Each row is where one point has got to under a steady rotation. How many steps took it there?
The counts run from 0 to 227.
[105 140  92 113 135 168 156 149 113 153 143 141 142 156 123  99 190 152
 121 164 141  85 128 111 102  99 117 123 103 169 162 115 144 122 170 125
 130 108  75 133 159 137 119 115 112  90 131 102 183 117] => 170
[ 98 112 118  87 140 132 178 106 141 143 169 123 111 161 108 138 160 131
 185 131 142  79 124 112  93 123 175 100  90 120 141 103 109 116 150 135
 153 131  77 104 148 138 167 140 144 133 157 179 136 130] => 41
[142 115 115 104 145 170 157 136 118 116 168 101 120 155 134  79 186 139
 149 124 110  81 136 129  66 140 129 117  88 148 125  83 116  80 132 185
 138 120  87 129 143 117 130 145 126 118 127 105 160 118] => 137
[116 115  97 124 113 136 156 111 153 129 113 149 141 175 104 138 175 118
 108 105 116  68 108 125 105 153 150 143 100 165 179  93 147  98 145 153
 141 120  97 131 137 106 130  70 145 137 175 138 159 103] => 119
[166 131 132 101 153 155 169 150 138 131 139 124 111 134 149 116 180 163
 157 120 118 121 147 128 112 126 168 114  51 152 138  97 115  96 191 163
 148 113 121 146 141 160 135  91 137 103  97 149 140 132] => 159
[123 128 168  84 129 169 156 147 163 158 145 119 139 182 128 125 125 147
 109 156 170  52 124 110  94 124 157 136 105 165 146  81 142 126 159 159
 158 128  97 148 162 152 118 145 127 153 120 122 129 143] => 59
[145 106 102 107 144 168 150 114 127 120 166 114 128 156 138  80 194 129
 157 116 119  87 142 138  80 133 143 114  96 151 111  89 123  79 152 188
 139 110  99 140 147 115 138 142 142 113 133  94 157 126] => 136
[142  98  98 101 140 177 157  99 143 112 172 113 137 158 142  90 183 133
 166 108 136  91 127 143 109 134 161 100 114 150  95  91 127  92 168 186
 137 116 100 157 150 112 141 135 147 107 139 106 142 132] => 135
[144 156 148 140 129 171 143 139 144 142 169 149 135 210 122 111 141 161
 116 147 130  58 110 130 136 100 128 144  83 154 146  83 143 125 142 154
 161  92 102 119 133 160 103 125 117  93 123 119 135 140] => 148
[146 112 136 120 134 136 177 130 158  83 122 141 119 184 126 157 160 127
 141 112 132  85 124 141 137 163 168 140  94 169 175 113 161 105 162 178
 140 102 109 119 145 113 136  62 152 125 133 134 130 104] => 209
[104 131 128 118 104 127 174 138 169 101 140 138 116 210 137 122 147 124
 117 131 121  53 104 106 111 130 166 124 115 149 160 122 167 132 112 142
 123 122  73 130 156 106 125  86 156 121 141 107 160  98] => 53
[ 98  89 147 102 135 139 155 126 123 115 138 138 130 164 128 138 197 133
 159 124 136 112  90 120  72 146 160 128  94 167 163 102 127  97 149 143
 127 157  99 112 140 105 139  83 147 121 169 145 153  99] => 186
[102 112 116 115 128 146 166  88 167 127 186 127 129 167 116 145 140 124
 167 152 156  46 110 122 118 135 164 146 108 140 134 120 147 152 133 159
 137 107  65 117 178 152 146 143 136 117 129 140 152 132] => 198
[130 114 154 108 149 147 180 133 161 111 157 110 116 169 126 146 138 118
 159 114 171  93 144 114 123 135 207 127 101 148 136  91 141 108 124 161
 140 113  96 125 114 138 146 111 121 137  94 186 102 101] => 65
[136 114 141 105 117 165 157 134 146 139 179 135 139 192 112 133 136 157
  95 122 140  99  83 136 123 127 168 136 102 159 143  78 142 157 188 155
 147 127 116 140 167 163 121 129 110 118 175 148 111 127] => 151
[156 125 160 144 144 148 148 155 157 103 136 124 127 183 146 118 168 157
 167 129 134  84 137 121 114 137 150 123  77 155 147  80 126  81 159 177
 157 117 130 135 131 108 105  90 152  91 113 122 121 129] => 1
[103 146 147  60 150 166 162 145 114 148 145 147 137 191 130 101 143 124
 113 134 132 115 117 125 111  86 189  74  96 148 122  86 132 131 167 109
 136 123  81 128 146 142 164 118 125 124 134 135 148 132] => 37
[110  82 114  87 136 160 169 133 156 114 152 115 124 144 148 121 192 136
 185 129 169 106 129 111  93 130 176  90 125 144 112 115 124  92 162 151
 135 151  99 158 151 104 149 113 158 114 145 130 151 104] => 44
[107 140  65 104 113 162 188 143 150 138 153 136 112 159 129 130 191 185
 131 128 135  85 111 110 118 100 148  94 139 138 145 140 154 121 145 147
 145 116  84 155 121 115 100  99 148  94 152 136 129 116] => 167
[118 118 136  88 135 156 171 122  95 122 156 107 136 162  98 127 157 137
 133 151 154 137 111 109 100 123 184 127 116 191 147 113 152 146 174 146
 112 103  75 125 159 147 146 108 101 120 165 143  97 113] => 219
[ 87 136 120 124 131 127 168 164 121 142 124 138 129 181 102 134 175 137
 117 148 147  98 118  91  98 118 153 136  95 167 202 109 148 116 152 120
 130 127  78 110 142 113 120  78 107 105 147 167 139 101] => 30
[119 108 129 102 147 156 158 147 129 115 138 119 117 151 156  97 201 124
 185 146 148  91 143 101  79 123 141 115  91 148 130 106 120  77 133 146
 133 135  91 139 141 118 147 103 147 105 107 104 184  97] => 46
[ 91 113 132 119 119 172 152 122 161 118 164 160 154 211 135 122 157 125
 125 136 174  64  93 118 130 106 150 138 145 168 135 112 174 133 112 145
 128 114  78 131 128 122 124 115 126 113 134 113 152  97] => 55
[124 140 142 134 129 139 168 116 127 125 179 139 116 196 106 138 158 164
 140 126 100  87  80 115 100 124 155 150  81 157 164 101 141 144 118 156
 150 109  87  89 121 150 111 100 137 101 157 161 109 125] => 7
[113  90 123  93 142 150 162 133 141 110 143 115 128 145 155 107 204 129
 192 137 159 105 133 107  90 124 158 104 114 151 121 122 125  86 161 154
 129 142  97 148 150 106 145 109 155 108 128 111 175 104] => 45
[134 123 101  95 147 158 178 125 105  99 170 154 105 144 122 142 192 161
 145 110 112 125 108 149 121 131 153 114  86 140 156 108 145 120 136 146
 129 104  91 105 119 153 144  76 127  98 158 160 160  81] => 163
[134 142 137 126 125 127 166 118 119 120 132 136 102 190 113 122 181 139
 161 147 123 105 108  87 111 119 165 138  75 154 160  99 138 122 112 118
 133 114 105 117 105 141 141  61 131  93 165 155 143  91] => 97
[134 107 135 122 152 166 167 155 156 140 180 113 125 153 135 133 165 152
 161 118 172 120 134 110 127 105 176 127  95 148 124  86 130 109 158 159
 143 129 108 152 111 150 118 132  96 101 110 195 101 104] => 156
[127 155 137  77 128 159 170 133 105 151 139 116 117 174 102 123 147 165
 104 156 133  96 115 102  82 128 165 116 105 182 159 100 148 134 171 158
 148 106  86 137 145 150 129 120 126 140 151 128  87 147] => 217
[124  85 106 118 127 154 187 151 141 120 155 118 106 216 107 110 170 113
 134 107 178 103 142 120 132 104 155 105 112 137 128  89 132 106 140 152
 143 123 114 133 118 116 148 157  98 126 155 159 120  92] => 88
[128 106  96 114 117 134 179 148 183 135 150  93 121 137 135 117 152 126
 140 132 154  80 152  88 124 137 195 111 114 124 128  96 132 113 147 139
 124 125  91 186 167 125 142 111 116 117 125 154 160  79] => 110
[128  91 126 117 117 159 164 121 145 140 174 127 138 186 107 128 153 132
 109 116 135 114  88 129 120 119 171 152  83 171 154  87 139 152 200 148
 141 124 110 137 163 158 128 129 103 115 172 153 127 128] => 152
[107 146 149  77 129 162 164 123 129 120 176 134 130 177 137 110 134 137
 115 136 111  80  94 122  91 125 177 118 112 156 129 101 155 159 112 132
 124 110  48 118 164 160 148 116 128 121 129 111 163 106] => 195
[124  97 168  97 138 147 157 129 142 126 145 120 149 170 117 132 142 103
 134 138 163 108 122 122 108 149 183 161  80 187 156  80 143 126 173 156
 126 123  98 130 177 158 158 112 106 141 128 148 140 104] => 62
[145 131 121  87 131 160 161 128 159 128 127 157 134 163 124 158 152 154
  98 116 130  58 114 151 122 159 149 100 114 132 159  66 132  99 137 154
 148 116 116 137 141 121 131  75 147 150 172 136 166  85] => 117
[148 108 149 150 160 155 146 149 156  98 151 122 135 177 140 135 173 149
 179 127 166  89 135 129 124 143 149 132  93 158 143  80 128  72 155 179
 152 120 131 130 134  96 109  95 139  86 129 138 118 115] => 0
[109 150 159 106 141 160 147 135 151 119 150 137 142 160 155 133 168 170
 175 159 160  87 105  91  99 113 177 106 126 153 121 111 145 108 111 140
 135 137  88 140 115 118 113  70 159  93 119 133 127 111] => 190
[163 139 130  89 147 150 178 165 126 124 145 124  97 142 146 108 182 161
 128 110  93 124 144 127 100 129 175 103  57 144 143  93 116 106 172 158
 146 116 106 142 136 157 133  86 135 115 111 143 147 114] => 160
[149 155 150 121 125 169 159 141 151 146 167 141 124 205 118 121 125 168
  97 140 122  59 106 127 125 110 142 123  84 146 149  73 138 139 155 154
 166 106  98 120 144 162 105 134 118 109 137 130 123 141] => 149
